Each row is where one point has got to under a steady rotation. How many ticks took it there?
The counts run from 0 to 235.
[-0.57 -1.63 -0.54  0.37 -0.71  0.76  0.17 -0.44  3.01 -1.37 -1.07 -1.28
  1.51  2.03  1.33  0.63  1.24  0.71  1.51  2.31 -3.54  0.18 -1.82  0.11
  0.29  2.02  0.97 -1.43  2.37 -0.44 -1.16 -2.75 -1.33 -2.10  0.84  0.69
 -0.49  0.83 -1.00  0.04  0.71 -1.52  4.79  0.00  2.57  2.37  4.25 -1.01
  5.92]
200
[-1.58 -0.46 -1.75  0.18 -2.56  4.37  0.41  0.65  2.14 -4.62  0.84 -1.44
  3.48  0.84  0.55  1.31 -1.34  3.24  0.97  1.82  0.13  0.87  0.04  1.24
 -2.15  3.35  1.43 -0.12  0.93 -1.61 -0.12 -0.84 -1.05 -2.87  0.94  0.67
 -3.05  4.30 -1.42  0.78 -0.11 -1.50  2.94 -1.91  1.95 -0.84  0.24 -0.44
  1.34]
84
[ 1.18  0.19 -1.96  1.62 -0.24 -0.40 -1.16  2.21  0.37 -3.22 -1.56 -2.21
  0.81  0.47  0.64 -0.73  0.23 -1.62  0.93  1.36 -1.42 -0.35  1.10  0.91
  0.33  2.42 -0.52 -1.51  1.10 -2.31  0.45 -0.77 -2.02 -1.82  2.78 -0.11
 -2.03  0.44 -2.64 -1.57  1.07 -0.17  6.35  0.45  1.19  3.78  1.42 -1.28
  5.11]
154
[ 1.32  0.33 -1.31 -4.39 -1.28  0.86 -1.11  0.39  1.14 -1.70 -0.94 -1.27
  3.04 -0.25 -0.70 -0.19 -0.31  0.30  1.67  1.28 -0.96 -1.39  4.73 -0.12
 -0.21  4.80  0.81 -1.27  1.80 -0.85 -2.21  2.21  0.76 -1.19  1.27 -0.36
 -3.69  1.28 -1.46 -2.36 -0.18 -2.01  5.58  0.00  0.10  1.70  1.31 -2.03
  0.39]
185
[ 0.05 -0.30 -1.91  0.45 -3.97  2.69  0.47  1.18  5.29 -3.18 -1.39 -1.76
  2.00 -0.03  0.65 -0.94 -0.79  2.46  2.95  0.34  1.19 -0.03  0.40  0.47
 -1.01  4.51  0.12 -1.15  0.31 -1.38  1.06  0.19 -1.37 -1.08  2.67  0.82
 -2.68  1.12 -2.48 -0.24  1.50 -0.63  3.99 -1.51  1.12  2.08  0.63 -2.56
  0.08]
111
[ 0.95 -0.38 -2.51 -1.39 -0.64  1.41  0.38  1.25  5.84 -1.59 -1.60  2.09
 -0.24  0.68  1.72 -1.33 -0.84  0.88  2.22  2.18 -2.52  1.07  0.64 -0.24
 -0.90  2.84  1.83  0.04  1.87  0.79 -1.22  0.70 -3.62 -1.52  0.66 -0.17
 -0.95  0.31 -2.41  0.27 -0.20  0.03  4.91  0.86  2.35  3.49  2.72 -1.07
  3.11]
66
[-1.24 -0.40 -1.71 -0.83 -0.23  2.76 -1.97 -1.14  1.11 -3.12  0.79 -1.11
  5.60  3.41  1.17  2.39 -0.50  0.38 -0.02  2.31 -1.96  0.49 -0.41  0.34
 -1.55  2.80  1.51 -0.51  3.18  0.29  0.42  0.47 -1.08 -1.28 -0.11 -1.65
 -1.54  1.90  2.17 -0.47  1.25 -0.61  2.95 -1.28  4.46 -0.17  1.81 -1.35
  3.70]
167
[-1.36 -0.01 -1.43 -0.78 -1.83  2.27 -1.04 -0.81 -0.30 -3.02  0.20 -4.01
  5.12  1.89  0.45  2.02  0.71  1.97  0.83  0.77 -0.14 -1.65  1.10  0.03
 -0.43  3.32  0.52 -1.74  1.88 -2.00  0.61  0.07  1.92 -1.20  0.08  0.18
 -3.54  2.84 -0.09 -0.89  1.99 -2.73  2.46 -3.01  2.43 -0.19  1.72 -1.61
  2.40]
163
[ 0.54  0.22 -1.12 -0.09 -0.73  0.50  0.47  0.37  2.55 -2.72 -1.66 -2.47
  3.73  3.96  1.37  1.35  1.13 -0.38  0.19  0.40 -3.29 -0.26 -1.35 -1.19
 -1.47  2.29  2.80 -0.48  3.55  0.95 -0.92 -3.49 -0.56 -2.05 -0.47 -1.91
 -2.15  0.69 -0.69 -1.85  1.13 -1.55  3.49 -0.29  0.31  2.42  1.66 -1.78
  3.72]
120
[-0.04  0.65 -2.55  0.59 -1.17  1.19 -0.92  0.20  5.12 -0.43 -2.32  0.03
  1.04  0.38  2.92 -1.60  0.33  2.35  4.52  0.42  0.43 -1.22  0.77  0.34
 -0.30  3.23  0.31 -2.07  1.98  0.47 -1.17  0.48 -1.50  0.18 -1.17  1.02
 -2.29  0.60 -0.85  0.28  2.71 -1.01  3.30 -2.27  3.61  2.88  3.62 -1.45
  1.70]
222
[-0.87  0.49 -0.73  0.28 -1.07  1.34 -1.81 -0.61 -1.17 -3.13 -0.27 -4.02
  4.62  1.92  0.97  1.71  0.67  1.03  1.08  0.76  0.33 -1.59  1.09  0.85
  0.02  3.06  0.03 -2.49  2.16 -2.13  0.09 -0.58  1.44 -1.12 -0.26  0.33
 -3.33  2.24  0.59 -1.63  2.77 -2.27  3.48 -2.68  2.80  0.33  1.93 -1.65
  3.19]
162
[ 1.05  0.75 -1.80 -3.76 -1.15  0.78 -1.05  0.46  1.00 -1.16 -1.33 -2.08
  2.22 -0.02 -0.42 -0.13  0.38  0.58  1.76  0.94 -0.50 -1.84  5.33 -0.61
  0.15  4.48  0.44 -1.10  1.30 -1.16 -1.74  2.27  1.46 -1.23  0.12  0.10
 -4.45  1.52 -2.46 -2.22  0.52 -2.24  4.95 -0.72  0.32  1.88  2.19 -1.27
  0.27]
184
[-0.14  0.44 -0.95 -1.29 -0.56  1.74 -1.84 -1.40 -0.19 -2.81 -0.14 -0.90
  2.92  1.65  2.40  0.96 -0.34  1.88  2.17  1.77  0.46 -0.98  2.70  0.77
 -0.41  2.92  1.37 -2.06  2.48 -0.52 -1.27  1.08  1.18 -0.48 -2.54  1.49
 -4.04  2.85  1.85 -1.43  2.30 -1.45  3.77 -2.78  4.65  0.00  2.66 -0.45
  2.03]
55
[-1.81  0.63 -2.95  1.05 -1.59  4.16 -0.21  0.78  0.98 -4.37  0.61 -1.88
  3.62  0.86  1.06  0.77 -1.23  2.88  1.04  1.22  0.58  0.44  0.63  1.90
 -1.37  2.96  1.28 -0.86  1.45 -2.01 -0.34 -0.64 -0.33 -2.50  0.05  0.36
 -3.44  4.59 -1.18  0.28  0.53 -2.35  2.62 -2.56  1.85 -0.58  0.09 -0.53
  2.13]
83
[-1.91  0.75 -2.61 -1.40 -1.58  3.96 -1.36  1.11  3.02 -2.19  0.29 -1.24
  5.15 -0.16 -0.77 -0.20 -1.35  1.67  1.48  1.14 -0.33  0.47  1.81  1.32
 -1.08  4.90  0.41 -0.61  0.99 -1.40 -1.06  1.39 -0.94 -2.10  2.14 -0.99
 -2.23  3.08 -2.41  0.37 -0.12 -2.27  3.56 -1.07  1.09  0.75  0.11 -2.03
  0.78]
191
[ 2.18 -0.98 -0.60  0.24 -2.24  0.30 -1.10 -0.54  0.25 -4.58 -1.01 -1.04
  0.60  1.92  2.33  0.50 -1.04  0.48  1.45  1.90  1.18 -0.03  1.49  0.33
 -0.67  2.73  0.15 -1.93  1.44 -1.50  2.46  1.06 -0.82 -0.22  0.73  1.68
 -3.33  0.49  1.77 -1.72  2.37  1.46  5.43 -1.74  4.67  1.22  2.30 -1.46
  2.79]
134
[ 1.98 -2.06  0.00 -1.02 -2.87  0.76 -0.56 -0.40  0.35 -5.05 -0.55 -0.80
  0.29  1.74  1.51  0.91 -1.50  0.21  0.81  2.17  0.32  0.30  1.50  0.18
 -1.17  2.78  0.42 -1.34  1.09 -1.96  2.42  1.23 -1.00 -0.97  1.90  1.88
 -3.03  0.48  0.87 -1.27  1.64  1.56  6.22 -0.74  3.52  0.85  2.11 -1.34
  2.55]
133
[-2.18  1.48 -3.55 -1.39  0.03  2.93 -0.36  1.46  3.94 -0.88 -0.35 -2.47
  4.92  1.20 -0.02  0.44  0.88  1.86  1.12  0.72 -2.49 -0.47  0.61 -0.33
 -0.57  3.74  1.24 -0.08  2.37  0.16 -1.64 -0.09 -1.15 -1.98  0.05 -2.25
 -1.67  2.76 -3.32  1.01 -0.29 -3.50  1.91 -1.61  0.60  2.08  1.59 -1.27
  2.79]
37
[-2.38  0.36 -2.80  2.31  0.12  3.31 -1.65  1.38  3.34 -2.10 -0.24 -0.63
  4.02  0.65  1.17 -0.80 -0.30  1.49  2.07  1.78 -0.59  0.35 -1.29  2.06
 -0.08  2.74 -0.73 -1.53  1.57 -1.34 -0.46 -1.00 -2.66 -1.51  1.09 -0.37
 -0.72  2.19 -1.59  1.16  1.62 -1.93  3.59 -1.61  3.56  1.92  2.09 -0.85
  4.42]
195
[ 0.86  0.85 -2.20  0.03  0.39  1.42  0.14  2.07  1.04 -3.53 -0.65 -0.48
  2.58  1.29  0.73 -0.27 -0.79 -0.64  0.18  1.70 -2.70  1.30  1.32  0.78
 -1.63  2.22  2.55 -0.36  2.77 -0.42 -3.16 -2.48 -1.49 -3.12  0.60 -1.01
 -2.84  2.75 -2.46 -1.89 -1.27 -1.58  5.74  1.74 -0.92  2.34  0.32 -0.33
  2.85]
233
[-1.37 -1.53 -1.50 -0.01 -2.70  4.25  0.51  0.01  3.39 -4.50  0.97 -0.74
  3.29  1.65  1.05  1.43 -1.64  2.79  0.60  2.17 -0.67  1.67 -1.06  1.08
 -2.20  2.97  1.67 -0.44  1.11 -1.36  0.27 -0.81 -1.55 -2.64  1.31  0.94
 -2.14  3.36 -0.86  0.64  0.12 -0.88  3.56 -0.83  2.21 -0.52  0.66 -0.94
  1.52]
85
[ 0.34  1.25 -1.51 -0.93 -1.75  1.66  0.08  0.84  0.13 -2.85 -1.14 -2.89
  2.78 -0.04  0.14  0.18 -0.03  1.55  1.36  0.24 -0.32 -1.13  3.12  0.52
 -0.52  3.69  1.37 -1.47  1.64 -1.95 -2.83 -1.40  1.94 -2.34 -0.26  0.52
 -4.43  3.43 -2.65 -1.84  0.31 -3.49  4.24 -0.89 -1.34  1.25  0.96 -0.61
  0.61]
77
[ 0.94 -0.47 -1.24 -2.34 -0.81  2.24 -1.33 -0.26  0.31 -4.50  0.80  1.93
  1.92  0.94  1.11  0.41 -2.89  0.60  0.75  3.13 -0.46  1.07  3.55  1.25
 -2.04  2.94  1.96 -0.42  1.77 -0.75 -1.23  1.89 -1.27 -1.95  0.17  0.88
 -3.15  2.70  1.07 -1.41 -0.28  0.49  5.89  0.00  3.40 -0.30  1.19 -0.10
  1.45]
213
[ 0.12 -0.52 -3.01 -2.11 -1.21  2.22  0.54  1.04  6.35 -1.37 -1.23  1.38
  0.01  0.38  1.18 -1.01 -1.17  1.85  2.15  2.21 -2.19  0.89  1.08 -0.43
 -1.18  3.39  2.06  0.75  1.40  1.05 -0.86  1.67 -3.31 -1.49  0.44 -0.29
 -1.25  1.17 -2.71  1.29 -0.83 -0.02  3.81  0.23  2.12  2.41  2.44 -0.67
  2.13]
65
[ 0.98  0.15 -3.07 -1.25 -1.00  1.06 -1.29  1.46  0.48 -3.00 -0.75 -1.28
 -1.08 -0.80  1.29 -0.90 -0.76  0.47  1.85  2.08  0.88 -0.97  5.15  0.53
  0.13  3.23 -0.52 -0.49 -0.19 -1.85  1.41  3.69 -1.05 -1.13  0.95  1.38
 -3.55  1.76 -2.59 -0.21  0.42 -0.06  4.88 -1.82  3.03  1.59  2.37  0.06
  3.04]
23
[ 2.83  0.12 -1.34 -3.56 -1.05 -0.34  0.98 -0.08  1.47 -3.24 -1.72 -0.40
 -0.20  2.29  1.98  0.72 -0.68 -0.10  0.53  1.29 -2.31 -0.40  3.77 -1.78
 -1.74  2.65  3.85  0.14  2.72  1.53 -1.71  0.70  0.06 -1.92 -1.62 -0.31
 -4.51  1.31 -0.54 -2.24 -0.30 -0.12  5.08  0.25  0.52  1.95  1.88 -0.71
  1.22]
99
[ 2.53 -0.46 -0.88 -2.60 -0.51 -1.40 -1.06 -0.07  1.27 -1.18 -2.22 -0.23
 -0.45  0.97  1.38 -0.56  0.36 -1.13  1.58  2.13 -1.97 -1.18  3.68 -0.80
  0.74  2.98  0.86 -1.63  2.00 -0.09 -0.99  1.41 -0.92 -0.69  0.14  0.55
 -2.95 -0.44 -0.73 -2.02  0.85 -0.05  6.70  0.51  2.27  3.15  3.71 -1.37
  3.29]
180
[ 0.74 -1.02 -0.82  1.28 -0.20 -0.13 -0.56  0.41 -1.47 -3.31 -0.40 -1.83
 -0.35  0.75  1.94  0.64  0.71  0.24  1.51  2.44 -1.26 -0.71  1.37  1.19
  0.66  1.32  0.00 -2.06  1.52 -2.62 -0.32 -1.15 -0.19 -2.27  0.29  2.50
 -2.51  2.39 -0.86 -0.79  1.01 -1.54  6.33 -1.01  3.31  1.47  3.66  0.85
  5.57]
48
[ 0.61  0.72 -2.30 -1.34 -0.25  1.48  1.09  1.94  2.20 -2.79 -0.88 -0.72
  2.35  1.20 -0.25  0.04 -0.73  0.09  0.13  1.13 -3.08  0.77  1.70 -0.10
 -1.59  2.58  2.74 -0.04  1.97  0.17 -3.33 -1.58 -0.78 -3.43  0.12 -1.23
 -2.85  2.44 -3.25 -1.06 -1.42 -2.32  5.04  1.01 -1.51  2.16  0.42 -0.70
  2.48]
232
[-1.46 -0.77 -1.58 -1.50 -1.53  1.19  0.34 -1.09  2.48 -1.26 -0.95 -4.13
  2.94  2.77  1.36  2.30  2.37  2.18  1.09  0.86 -2.41 -1.85  0.07 -2.22
 -0.45  2.89  1.45 -0.53  2.40 -0.12  1.18 -0.29  0.52 -1.44 -1.22 -0.64
 -2.23  2.04 -1.30  0.42  1.32 -2.07  1.67 -3.33  3.03  0.66  3.70 -1.33
  4.05]
10
[ 2.20  0.53 -2.81 -2.13 -2.33  2.37 -0.08  1.72  2.24 -4.71 -0.57  0.09
  1.18  0.42  0.23 -0.63 -2.68  0.59  0.72  1.45  0.57  0.82  3.92  0.33
 -1.99  3.72  1.66 -0.17  0.81 -0.60 -0.61  1.76 -1.17 -2.03  1.34 -0.45
 -4.57  2.00 -1.65 -1.40 -0.27  0.39  5.06 -0.03  0.28  1.29 -0.48 -1.42
 -0.33]
105
